In the data rows, 500 means zero.
Two rows play each game, the first against the second. How much does the first row win by? 20 is about a draw, 40 a big win and 0 a big loss. Wins can go round in a circle: one row can beat a second, the second a third and the third the first. Each row has two weighted sums of its numbers, A and B, taken from their middle values. A row wins by its A times the other's B, less its B times the other's A.
tensor([363, 621, 612, 494, 503, 494, 394, 534, 457, 624, 554])
tensor([391, 682, 529, 446, 392, 498, 441, 580, 551, 547, 510]) 31
tensor([598, 423, 590, 455, 425, 446, 506, 436, 455, 453, 562])
tensor([435, 607, 499, 446, 484, 469, 550, 569, 518, 539, 478]) 16
tensor([511, 456, 403, 661, 459, 508, 554, 482, 393, 466, 618])
tensor([574, 470, 406, 547, 543, 564, 446, 499, 510, 365, 493]) 13
tensor([520, 431, 484, 551, 569, 504, 555, 405, 467, 469, 555])
tensor([472, 497, 453, 580, 513, 516, 509, 467, 495, 555, 523]) 16
tensor([389, 625, 575, 473, 402, 482, 413, 566, 476, 630, 580])
tensor([397, 500, 386, 624, 321, 576, 715, 485, 428, 623, 462]) 21
tensor([434, 481, 656, 495, 440, 459, 551, 486, 395, 753, 437])
tensor([617, 383, 505, 541, 506, 513, 465, 390, 462, 378, 526]) 24
tensor([306, 691, 419, 614, 431, 580, 555, 590, 526, 609, 497])
tensor([570, 433, 692, 449, 460, 451, 457, 409, 433, 545, 617]) 21
tensor([373, 496, 491, 603, 440, 568, 533, 473, 524, 664, 488])
tensor([547, 453, 381, 523, 551, 494, 542, 506, 547, 475, 453]) 19
tensor([502, 467, 581, 432, 582, 517, 430, 479, 512, 458, 548])
tensor([579, 389, 450, 538, 507, 494, 499, 430, 445, 360, 613]) 17
tensor([558, 472, 497, 582, 577, 523, 476, 410, 438, 356, 500])
tensor([454, 507, 629, 440, 469, 436, 511, 509, 389, 722, 466]) 18
tensor([603, 409, 456, 563, 526, 517, 491, 423, 517, 441, 463])
tensor([490, 521, 374, 573, 598, 593, 370, 488, 608, 441, 428]) 18
tensor([535, 545, 496, 459, 412, 460, 508, 564, 455, 441, 549])
tensor([605, 437, 588, 448, 446, 478, 500, 467, 466, 461, 562]) 19
tensor([553, 459, 805, 285, 546, 334, 417, 498, 393, 621, 567])
tensor([590, 550, 619, 350, 455, 398, 455, 597, 500, 451, 506]) 24
tensor([627, 442, 595, 388, 514, 398, 571, 503, 441, 452, 477])
tensor([299, 653, 409, 638, 483, 593, 518, 563, 531, 603, 502]) 15
tensor([522, 485, 598, 477, 535, 463, 449, 481, 438, 480, 573])
tensor([385, 591, 465, 542, 535, 549, 382, 559, 587, 560, 466]) 22
tensor([494, 515, 371, 552, 619, 569, 369, 492, 607, 423, 479])
tensor([574, 425, 465, 578, 508, 533, 489, 430, 414, 421, 566]) 14
tensor([584, 543, 614, 271, 384, 430, 454, 652, 543, 518, 430])
tensor([464, 512, 324, 513, 484, 589, 534, 539, 645, 625, 310]) 23
tensor([434, 498, 633, 453, 483, 458, 520, 522, 423, 708, 474])
tensor([456, 582, 598, 296, 481, 450, 462, 598, 556, 582, 497]) 18
tensor([611, 369, 487, 546, 517, 515, 466, 366, 522, 448, 485])
tensor([568, 466, 607, 321, 515, 460, 483, 530, 545, 478, 480]) 24
tensor([470, 564, 611, 370, 481, 434, 470, 591, 549, 584, 467])
tensor([542, 445, 392, 626, 564, 574, 489, 418, 550, 448, 458]) 24
tensor([619, 502, 645, 298, 440, 415, 442, 559, 525, 506, 480])
tensor([627, 400, 474, 523, 507, 522, 487, 437, 424, 371, 632]) 16
tensor([503, 534, 652, 434, 535, 455, 361, 513, 503, 536, 423])
tensor([342, 611, 521, 513, 558, 501, 474, 515, 564, 591, 449]) 19
tensor([439, 527, 513, 512, 605, 502, 521, 470, 502, 495, 517])
tensor([316, 669, 494, 535, 525, 513, 478, 550, 483, 575, 571]) 16
tensor([545, 513, 501, 446, 411, 459, 551, 579, 407, 461, 533])
tensor([582, 395, 459, 577, 527, 535, 474, 399, 500, 459, 465]) 15
tensor([498, 396, 487, 589, 470, 491, 555, 422, 432, 549, 545])
tensor([451, 523, 515, 510, 471, 487, 542, 488, 456, 525, 577]) 20
tensor([607, 397, 458, 533, 608, 547, 466, 401, 516, 408, 546])
tensor([552, 421, 428, 570, 557, 501, 487, 448, 500, 426, 501]) 19
tensor([547, 498, 476, 565, 536, 496, 489, 471, 439, 348, 574])
tensor([571, 436, 451, 574, 546, 496, 496, 455, 504, 471, 491]) 17
tensor([631, 418, 648, 381, 551, 422, 472, 450, 424, 455, 548])
tensor([415, 562, 651, 405, 547, 453, 467, 626, 411, 638, 507]) 20
tensor([559, 332, 452, 624, 483, 563, 520, 402, 487, 447, 514])
tensor([473, 542, 535, 440, 527, 490, 523, 553, 453, 535, 483]) 29
tensor([530, 376, 610, 521, 428, 443, 559, 438, 433, 651, 525])
tensor([282, 647, 412, 540, 544, 507, 558, 583, 543, 550, 468]) 20
tensor([599, 436, 511, 526, 523, 525, 433, 433, 499, 368, 549])
tensor([628, 433, 629, 446, 582, 436, 421, 379, 443, 442, 495]) 15
tensor([412, 540, 396, 514, 648, 509, 463, 533, 569, 508, 422])
tensor([590, 427, 419, 455, 577, 558, 451, 492, 684, 423, 425]) 20
tensor([309, 609, 412, 617, 491, 552, 496, 564, 536, 583, 503])
tensor([519, 406, 441, 677, 385, 600, 608, 406, 416, 535, 522]) 19
tensor([410, 507, 566, 492, 557, 527, 444, 500, 536, 551, 500])
tensor([465, 578, 488, 554, 499, 481, 488, 534, 407, 438, 639]) 23
tensor([400, 541, 465, 648, 435, 532, 549, 454, 466, 564, 482])
tensor([487, 475, 557, 486, 625, 482, 461, 461, 516, 497, 513]) 17
tensor([432, 534, 476, 608, 451, 591, 450, 448, 535, 587, 501])
tensor([523, 553, 725, 375, 547, 389, 391, 527, 493, 545, 477]) 25
tensor([455, 511, 517, 528, 529, 491, 526, 492, 434, 497, 588])
tensor([451, 479, 631, 501, 456, 450, 559, 489, 372, 767, 468]) 28
tensor([569, 422, 612, 421, 569, 391, 499, 431, 505, 526, 473])
tensor([598, 449, 657, 462, 503, 404, 501, 425, 438, 471, 512]) 28
tensor([602, 435, 736, 312, 577, 368, 474, 468, 473, 494, 510])
tensor([489, 542, 534, 518, 497, 451, 481, 534, 368, 436, 599]) 22
tensor([547, 418, 383, 619, 547, 576, 481, 474, 497, 364, 611])
tensor([579, 420, 461, 528, 575, 509, 481, 469, 445, 370, 562]) 17
tensor([472, 574, 566, 499, 550, 476, 468, 457, 493, 472, 539])
tensor([554, 442, 416, 573, 522, 483, 547, 504, 390, 352, 632]) 21
tensor([631, 496, 630, 344, 359, 407, 477, 575, 491, 465, 568])
tensor([498, 561, 518, 488, 451, 467, 477, 518, 475, 464, 556]) 20
tensor([362, 650, 439, 550, 356, 554, 493, 580, 509, 558, 525])
tensor([549, 448, 515, 565, 569, 506, 515, 373, 459, 449, 520]) 24
tensor([273, 524, 448, 733, 352, 576, 740, 458, 457, 770, 368])
tensor([588, 455, 500, 493, 569, 471, 491, 457, 502, 347, 492]) 38
tensor([430, 486, 482, 553, 569, 528, 506, 450, 578, 545, 483])
tensor([339, 545, 478, 588, 311, 550, 659, 497, 491, 689, 391]) 30
tensor([592, 406, 429, 605, 476, 553, 527, 417, 428, 469, 518])
tensor([494, 507, 479, 444, 649, 474, 515, 502, 602, 400, 456]) 19
tensor([457, 502, 514, 543, 531, 490, 560, 500, 401, 498, 586])
tensor([564, 446, 453, 565, 553, 512, 493, 429, 435, 345, 602]) 17
tensor([594, 432, 462, 449, 615, 525, 407, 447, 629, 468, 399])
tensor([423, 496, 650, 497, 460, 457, 542, 488, 416, 763, 450]) 17
tensor([471, 487, 497, 533, 441, 523, 573, 503, 459, 601, 432])
tensor([344, 631, 447, 504, 411, 518, 495, 626, 507, 572, 552]) 21
tensor([547, 448, 515, 536, 612, 487, 498, 395, 428, 428, 545])
tensor([525, 437, 391, 587, 598, 573, 432, 450, 625, 448, 437]) 20
tensor([491, 562, 492, 446, 582, 488, 431, 526, 620, 530, 420])
tensor([365, 602, 303, 613, 535, 587, 511, 556, 569, 546, 425]) 10
tensor([500, 566, 499, 489, 444, 473, 556, 588, 416, 484, 521])
tensor([537, 475, 522, 349, 477, 411, 614, 574, 529, 569, 352]) 16
tensor([375, 495, 513, 603, 408, 538, 605, 436, 474, 685, 478])
tensor([423, 601, 607, 465, 459, 454, 427, 560, 453, 640, 529]) 2
tensor([588, 381, 473, 562, 560, 550, 470, 418, 492, 380, 585])
tensor([339, 548, 379, 600, 506, 593, 507, 521, 628, 620, 379]) 19
tensor([606, 440, 612, 417, 511, 442, 568, 479, 449, 467, 438])
tensor([574, 442, 425, 460, 576, 576, 397, 478, 690, 414, 413]) 19
tensor([601, 403, 504, 458, 447, 578, 377, 450, 599, 415, 522])
tensor([623, 419, 659, 392, 509, 375, 470, 424, 483, 424, 570]) 14
tensor([554, 506, 614, 418, 404, 451, 459, 515, 475, 473, 623])
tensor([552, 509, 562, 454, 430, 467, 475, 537, 472, 495, 484]) 20
tensor([442, 477, 459, 629, 444, 520, 618, 425, 394, 568, 500])
tensor([561, 363, 497, 568, 560, 506, 532, 381, 472, 484, 506]) 20
tensor([539, 409, 356, 601, 493, 623, 497, 475, 495, 412, 546])
tensor([547, 492, 461, 539, 541, 491, 475, 472, 448, 336, 577]) 11
tensor([590, 431, 503, 545, 524, 543, 479, 428, 506, 372, 559])
tensor([589, 421, 503, 489, 563, 476, 521, 454, 438, 375, 551]) 26
tensor([343, 658, 465, 550, 395, 534, 521, 595, 497, 570, 531])
tensor([456, 510, 512, 494, 456, 504, 530, 482, 463, 551, 562]) 20
tensor([539, 481, 496, 369, 440, 428, 635, 587, 547, 533, 410])
tensor([574, 390, 488, 588, 584, 542, 487, 403, 481, 428, 525]) 21
tensor([544, 446, 468, 495, 580, 463, 510, 468, 494, 438, 494])
tensor([436, 599, 302, 494, 459, 541, 585, 641, 538, 475, 421]) 22
tensor([400, 629, 503, 462, 436, 521, 470, 582, 524, 560, 584])
tensor([438, 585, 441, 507, 481, 505, 583, 606, 464, 481, 490]) 9
